Some points, each followed by its number:
[-17 -74   8  67 -22 -16 -89  59] 0
[ 10 -12  48 -49  33 -12  -4  58] 1
[-43 -35  22 -14  44 -18 -12 -12] 2
[ 38  12  -1  -8  -3 -24  -6   4] 3
[ 32 -23 -50 -35  23  99  58 -18] 4
[-49  -5 -45  56 -20  -8  38  37] 5
[-55  46   0 -12  12  47  -9  38] 6
[-58  20  -4 -24 -29 -69  33  39] 7
[ -8 -34 -60  18 -24  43  58  17] 8
[ 31  43 -10 -16   0  58 -27   0] 9
[ 75 -28  31  -8 -15   3  -6 -54] 10
[ 25  16   1  -9 -12  46   1   7] 11
[ 62  67  -6  13  18  47  11 -22] 12
[ 31  31 -48   8 -83 -73 -63  -9] 13
[ -5 -19 -36 -16   8   3 -31   9] 14
[ 29  15   3 -28 -13 -12  -7 -32] 15
[-75   8 -19  37 -40 -70  37  48] 16
Which five points above are nearest to each new point by angle? Their numbers follow each, nearest first.
[-10 -32  22  15 -12  39 -37  45] 0 6 1 11 14
[ -7 -19  19  32  -2 -31 -32  19] 0 16 2 13 5
[ -44 -101   48   36    4   11  -69   62] 0 2 1 14 5
[ 18  88   2  18  24  28  30 -11] 12 9 11 6 4
[-30 -60  25  31   5  -6 -33  28] 0 2 14 1 16
[-30  11 -41 -10  22 -17 -11  12] 14 7 16 6 5
[  68  -21  104 -100   79   37  -26   64] 1 11 9 10 2
[ -9 -11 -11  52  69  -1 -12 -22] 2 0 5 14 12
[-62   5  48 -17  80 -15  14 -33] 2 1 6 7 16
[ 43 -63  -3   7 -77 -67  -7   2] 13 3 10 0 15
[-68 -23  52 -23  68 -12   4 -16] 2 1 6 7 16
[ 81 127  65  60 127 127  68 -94] 12 9 11 4 10
[  30    3  -44   30 -100  -85 -127  -38] 13 0 3 15 14
[-79 -25  78  -4  58 -94  69 -50] 2 7 16 1 5
[ 39  13   3  -2 -35  -9  13   8] 3 13 15 10 11
[ 65 104 -17  23  50  61  17 -39] 12 9 11 4 15
[-10  85 -19  12 -11   0  -9  47] 6 9 12 7 16
[  27  -13   32   18 -107  -63    5    6] 13 16 3 7 10
[-111  -34   85  -40  107  -43   20  -51] 2 1 7 6 16
[ 59 102  -7  14  40  67  38 -34] 12 9 11 4 15
[-27 -13  32  -4  23  21  -1  -3] 2 6 1 4 0
[-22  13 -56   7  14 -35 -42  15] 14 13 16 0 5
[  59   58  -33   14 -127 -107  -71  -29] 13 3 15 10 7
[ -3  -8 -70 -27   4 -18 -24   6] 14 13 8 3 7
[-12  20  -1 -39 -27 -18  15  25] 7 16 1 6 13
